The rows of T fall into a few groups, which share some directions, and each row is roughly a mix of its group's hidden directions.
T, 168 rows:
[[ 19   8   7 -14   9   7  37 -21 -19  11 -38  18  36]
 [ 24   2   9  18  18 -27  -4  36   6  20 -11 -43  18]
 [ 27  -9  11   7  -8   0  40   7  21  24   9 -47  12]
 [ 27   6  17 -30   3  27  11  32 -36  21  14  18   4]
 [-16 -17  29  56 -16 -23  -8  10   2 -11   6 -13 -15]
 [ 26  28 -26 -37 -15 -22  18  25 -10 -18   3 -19 -14]
 [ 15  11 -13 -55 -14   1  25 -14  13   8  12  34  -3]
 [ -8  -6 -10  10  11 -11  -5 -12  -5 -31 -41  -9  51]
 [  2  19  20 -31 -15  30  10  11  11  -1  37  23 -32]
 [-27  10  -5 -39   0  24  18  -3 -33  19  -7  21 -30]
 [ 29  10   9 -13 -25 -25  23  21  28  24  34  -5 -11]
 [-43  15  -7  22  31  14 -38 -20  16   3   3   9  11]
 [-22 -13  17  16  30  13 -25 -42   4  32  -4 -19   9]
 [-26   6   2  -3  20  12  -5 -25  37  -4 -28  25 -36]
 [ -1  -4 -11  18 -11   5  30  22  -6 -24  13 -54  20]
 [ -6 -37  15  10   6   2 -40 -35  11 -30  -7 -20   4]
 [-16  -4  29   4  -3  -6 -11   0  28  16  40   8 -45]
 [-14   9  16 -19  44  27 -23   9  -9   5  16 -14  37]
 [ 15  36 -18 -22 -24 -16   9   9 -11  11  -2  51  -1]
 [  0   3  13 -29  36  18 -12  -1 -22  26   7 -16  43]
 [ -5 -36   2  42   8  -2  21   2 -21  14 -21 -12  36]
 [-12  37  11  -1  16  36   3 -21  -6 -25  35  20 -13]
 [ -9   3 -13   6 -28  17   0 -31  35 -33  24  21 -21]
 [  5  25  24  -5 -14  -3 -21  45  -1   1  26   2 -38]
 [-33 -10 -21  12  -3   5 -11 -35  -3 -20  47  -6  14]
 [ 18  -9   4  34   0 -33  16  25 -14  13  -5 -43  19]
 [ 13  11  13 -30 -26 -13   6  -4  28  13  42  16 -29]
 [ 11   8   6  21 -12  -8  60  11 -14 -22   5 -18  22]
 [ 21  22  21   0 -16   6   8  31 -48 -23 -14  -4  19]
 [ 11  21   7   3  -3  13 -38   0  14  11   9  57 -17]
 [-20  13  14  28  18   6  10  -1  13  17 -37  42  22]
 [ -8 -27  -8   5 -18  40 -38 -14  -5  34  11 -15  -6]
 [-10 -14   4  21  20  -3 -39 -49  10  -8 -25  -1 -15]
 [  0 -19  12  17 -10  29  -8  -5 -18  37 -27 -35 -22]
 [-14 -20 -15  20   4  -1 -32 -41  17  14  30 -27   0]
 [  0  -9 -22 -15  -2  20  13 -30   4 -17 -34  48   6]
 [ -1  -5  25  30   8  12 -29 -13 -12  33  32  31   6]
 [-23 -20  22  41  22  13 -21 -33  -9   6 -16  20   4]
 [ 26 -23  36 -32 -21  21  35   5 -16   5  -5   8  10]
 [  5   7 -39 -19 -32 -36  29  -1  15 -11 -10  22  -7]
 [-31 -10  16  40  30  14 -25 -14  -1 -12 -23 -20 -14]
 [  7  24  17  12  10  -9 -43  40 -16   4   9 -24 -22]
 [-11  10 -11  18  32   6 -17 -19 -37 -11 -28  14  36]
 [ 30  -2  21  42 -18  -3  21  37   5  21 -12 -11   9]
 [  5   8 -11 -10  10 -39  33  24  -1 -36  -6  -5  32]
 [  3  -4   8  16 -16 -11   0  12  30  28 -29  52  -1]
 [-22  24  13  -8  26   0 -50   5  -5 -24  12 -24  17]
 [-36 -19   4  16   7 -18 -13 -35  -3   8 -46  11  -8]
 [  6  13  18  19  23  18 -37  25 -25   5  -1 -11 -40]
 [  5 -24  19  24 -10  11  36  23 -17 -24   3 -31  25]
 [-35  -9   1   5  30   8 -28 -45  28  12   1  -3  -3]
 [-19 -18  21  21  21  18   0 -28  24   9   3 -32  36]
 [  6  11   0 -39  22  30   7  -9   0  14  26   5  45]
 [-22 -15   2  -8  13   6   8   5 -26   8 -64   9  12]
 [  2  34 -13 -30  -8   9  21  32  20  26  29   7 -14]
 [ 44  12 -18 -43 -15  -7  12  -1   9  17 -26  19  -9]
 [-30 -34  -1  44  14   8   8 -18   0  25  20  -8  20]
 [ 33   9  -6 -32 -17 -12  28  42 -10  -1  25   0  -8]
 [-32  -2   2  44  -1 -27 -11   3  14  -8 -29   0 -35]
 [ 17  -8  16  17  33  18 -20   9 -34  -3  -5 -33  31]
 [ 21 -20  -9 -28  -3 -25  30  13   8   7 -46  18  -9]
 [ 14 -18  14 -17 -15  13  -3  14  35  56   2   7   6]
 [  9  -2  18  37  24  29 -19  -7  -9  12 -21 -37  20]
 [ 34 -15 -16  28  -6  -5  32 -10  -6  -9 -21 -38  22]
 [ 20  38 -12 -32  -2   4  29  29  -6  29  21   1   5]
 [ 27  -2  -9 -18  18 -26 -36 -14 -15  -9  11 -39 -23]
 [-34   7 -12  24 -30  -1  21 -33  25  13  10   1 -28]
 [  5  25  -6 -54  -5  14   9   4   9  -2  30  31 -15]
 [-18  21   6  19   9 -10 -53   2  -1 -33  -6 -29  -7]
 [-30  11 -10 -24  30  21 -30  -9  33 -16  -6   9 -24]
 [ -5   1   7  22  23  26 -41 -35  -1 -14  19 -23 -16]
 [-24  -8  -3 -29 -16   1  -9  -2  24 -13   1  29 -51]
 [-18 -27 -27  35  -3   0  10 -39   8  20 -21   7 -24]
 [  1 -15   7   7 -13  -6  26 -14 -18 -24 -43  31  30]
 [-43 -23   7  22 -15  -8   6  -7  -6 -35  22  10  32]
 [-20  -2  -4  27  30  24 -34 -31 -16  15 -27  -9   6]
 [ 13   6  -9  20  10 -26  16 -30  19   5   6 -52  17]
 [  9  11  14 -16  13 -31 -36 -12  -2  15  -6  42 -29]
 [ -5  25 -10  -9  28  17 -17  37 -13 -23   7 -15  40]
 [  8 -11 -20 -10  17 -11  32  -4  -9 -18 -40  -9  43]
 [-21   7   0  42  37   9 -11 -32   9  11 -11 -22  20]
 [ 16 -15   5 -20   1  -2   5  -9  17 -10  25 -57  28]
 [-12   1   9  49  -2 -18 -10 -18  42  17  10 -23   8]
 [-21 -10  39  38  18  -4 -20  30 -10 -19  -8 -18   6]
 [ 19 -32  19  40 -17  -7   7 -30 -18 -15  -1 -28  11]
 [ 21 -17 -19   4 -45 -34  24 -21   0 -11 -13  19  -9]
 [-15  11 -18  36  -9 -35  13   3   2 -37 -29 -18 -12]
 [-10  10 -16 -46 -10  -2   6   9  16  -2 -18  52  -7]
 [ -4 -13 -10 -34   5  10 -13  -2 -20 -47 -14  37 -11]
 [-14  -7  -2  27  22 -38 -19  10  -3   2 -34 -39  -4]
 [ -3  16  16  12  -7 -11 -43  42  -4   5   3  -4 -39]
 [-13 -11 -11  31   3  36  17 -16 -11   3   3 -35  39]
 [ 22  33  15  31  18 -17 -28 -20 -17  -3  10 -33   7]
 [ 23  17 -11  20   1  -9  38   3   5  43 -32  15  -7]
 [ 35  28  35 -40 -15  12  15   5  -8  -9 -12  16   8]
 [ 38  -2   6   8 -17 -27  -7  -7 -11   4  52 -18  17]
 [  8  22 -10 -33  22  -8  15  24   6 -33  20  -2  38]
 [  7  26   0 -42 -15   8   9 -14  -6 -13 -21  37 -33]
 [-13  12  11 -23  41  32  -3   9 -26  -4  13 -37  -3]
 [  4  -4  -9 -29 -24 -19  28 -21  33 -11  -8  40 -12]
 [-17  -3  19  38  25  15 -27 -24  -8  -1  27 -31   4]
 [  3  43  -2  22  30   2   6 -13   0  21 -45  -8  -8]
 [-11  46   7  18  27  17 -18  -3  -1  18 -39  11 -13]
 [-24  11  14 -28   2   8   6  16  20  -5  43   5 -42]
 [ 27  15 -27 -16   7   9 -33   5  10 -44  24  18  -1]
 [ 29 -19   2 -26 -32  -9  19  28 -13 -15  34  -9  18]
 [ 13  16  -9 -43  -2  -2  13  43  -2 -13  33  12 -19]
 [  0  -6 -11  -8 -48 -19  46  -1   8   3   3  32   1]
 [-11   8   2  24   5 -24  24  38  -8 -23  -6 -44  15]
 [ -9  -8 -20 -11  -9 -35  34  -9   5 -41  28   0  19]
 [-13  -8  16  30  -5  -5 -19 -17  35   9  10  -5 -51]
 [  7 -14  11  27  18  24  13   0 -30  12 -22 -18  46]
 [-38  21   2 -21   1   2   4  -3  24  28  21  11 -43]
 [ 40  -2  -7 -15  -6  -4  11  41 -10 -39  23 -15  -3]
 [-15   0   8  -2 -18  46   4 -47   0  -5  25  18 -12]
 [ 16  54  16   5   9   4 -21  19 -35  10  18   9  -1]
 [-23   6  10  36  25 -19 -30  -7   6   3  43 -13  10]
 [ -1  26  -1  -4  21  -3  22  30 -23 -31   7 -13  43]
 [-18 -41  20  40   5   0 -19 -25  14 -13   6 -19  15]
 [  7 -12 -11 -14 -22 -47  37  20   5 -32   7  -5   4]
 [  0 -12  17  28  19  -4  -8  59 -16  -9  -6 -24   3]
 [-16   7 -11   2  22  -1  -4   3   4  13  53 -43 -15]
 [-24 -18   2  42  -1  23  -3 -40  -9 -11 -28 -12  14]
 [ 11 -23  -9 -13 -19 -20 -29   7 -13 -47   7 -10 -31]
 [ 12  14  17 -16 -21 -20 -11  12   5  -4  27  31 -49]
 [ 41  -6  25 -10  20  18  -4  23 -30   6   2 -34  17]
 [ 16  26  40  14   3  28  24  16   6  30  21 -19  -5]
 [ 46  -4 -17 -25 -17 -24  28  -8  18   6  -2 -29  12]
 [  3 -13 -25  12 -36 -26  28   8  15 -10  -1  23 -39]
 [  0   3  32  -1 -26   1   6 -41  12  23  13  22 -37]
 [ 33  54  -6  -6  -8 -21   5  22 -16   2  16 -20   3]
 [ 21  34 -18 -40   5  29   2  24 -24  -6  18   2  12]
 [-29  -5 -15   0 -21   4  -4 -46  12 -15  -9  36 -25]
 [-30  17   3  -6  35  33 -34 -20   1   2  26  -8  15]
 [ -7  33   7  30  28  13  -2  -7  -3  25 -45  14 -12]
 [  3  -5  10  39  -5  -2   7  42 -30 -28 -11 -15  22]
 [-20  -9  11  31   5 -10 -29   3  16  18  42 -25 -24]
 [-25  13 -29 -28  -9 -13  -2  -6   0 -13  14  45 -31]
 [ 10  19  -8 -30 -13  -7  18  28   4 -13  34 -40  19]
 [ -3 -28   2  22  15 -26 -18  -6   4  30 -36 -27 -25]
 [  5  -7  35  11  20  22  -9 -19 -16  39 -18 -35   5]
 [  4  19  22 -13  -2  -1 -27  16  -6  23  39 -14 -42]
 [  9 -13  19  29 -33 -32  11  17   6  23 -17  -5 -36]
 [-11  18 -13  16   4  33 -32 -47  10  -2  26  10  -3]
 [ 14  27 -13 -14  -4  23  28  37 -19  10  38  -9  11]
 [ 27  11   6 -46 -31 -27  19   0   2   6  -5  22 -21]
 [-16 -17  -8  43 -19 -15  -6 -46  16 -11 -21   8   9]
 [ -5  16  15  29  24  31 -33 -15   7  27  20 -27  -4]
 [-19  -3  13  26   0  29 -44 -10   0  37   7  -8 -23]
 [ 27  22  14  -9  -9  20  15  25 -38 -12   7  -6  41]
 [  6  14  10  -6  27  10 -35 -35   0  23  -7  43  -4]
 [-38   8   2  30  19  -7 -30 -11  -5 -35   3 -29 -12]
 [-25  22 -14  -2  10  -9 -36  32 -24 -33  20 -14   1]
 [-23  11  15 -20 -10  -6   3 -14  40  34  10  13 -38]
 [ 16 -12 -26  -3 -14 -33  47   1   6  -1  21 -31   8]
 [ 45  -6  -1  13 -18  19   0  12   5  35   1  11  42]
 [ -6   7 -26  33 -10  -2  26  32  -6 -30  26 -27  10]
 [ 37  19  15 -30   6  30  -8  13   6  26 -37   6  -2]
 [ 16 -14 -20 -53 -25  -2  19  20   1 -27  -3  15  -4]
 [ -8  20  22 -37  32  34 -13   3 -11   4  22   4  27]
 [ 10   8  -9 -57  10  12  -2   6   6 -17  10 -43  -1]
 [  0  14 -35 -22 -23 -18  -8 -16  24   0  47   4 -12]
 [ 29   0 -20 -11 -12 -23   5  -8 -19  -3 -58 -11  10]
 [  0 -17   7  21   1 -16 -38 -39   6 -34 -28  -7  -5]
 [ 27   3  -2 -38 -16 -28   7  25  15 -14  30  22 -20]
 [ 12  -7 -11  11  12 -19  -4 -55  33  14 -21 -18   3]
 [ 34  -9   5   4 -11 -32  -7   8  -4  20 -42 -29 -24]
 [-15   0   1  28   9 -12  13   9 -10  42 -41 -26  20]]

One row of each group comes first, with its name. Which group is each row after those in?
[-27   9 -10  -8  22  13  -5 -11  48 -13 -20  37  -4] : (34)
[  3 -11 -10 -17 -15 -33  23  12  -7  13 -50  27  11] : (63)
[-17 -14  -3  53  10   1 -15   5 -32   6   2 -33  18] : (134)
[-13  -9   9  20   0  -2 -19 -11  41   5  34 -42  17] : (53)

[-14  28 -14 -31 -14  10   1  25  -1  14   6  52  -9] : (53)
[ 20  18   1 -35 -16  -4  -1  25 -40 -39  -3   7   3] : (53)
[-38 -21   1  18  22  -7 -15 -27  21   0 -32   9 -29] : (134)
[ -6   6  -8 -45  16 -33 -35  28 -12 -20   7   4  -3] : (34)
[ -1 -23  18  18  14   4  15  -3  -7 -30 -20 -51  23] : (53)
[  9  21 -30 -13 -12 -14 -33  -4  15  10  40 -25 -24] : (134)
[ 39 -23  13  -2 -26 -30   1 -11   7 -32  27  -1 -19] : (63)
[-16  56 -19  -3 -14  -7 -11  31  15   7   5  20 -19] : (53)
[ 21  -5 -18 -26  -5   9  42   0 -13  -3 -31  24  32] : (134)
[-27  -6 -32 -40   2  11  28   8  15   3 -21  24 -22] : (53)
[-11  43 -13  -6  18  20 -10  20  22  28  37  -5   2] : (63)
[ 26  -7  14 -18 -29 -23  17   5  12 -13  49  16 -15] : (63)
[ -4  20 -10  -3  -1   3  59  33 -12  23   7   4  15] : (53)
[ 23  16 -21 -31 -10 -18  -3 -10  38   7  22 -37   6] : (53)
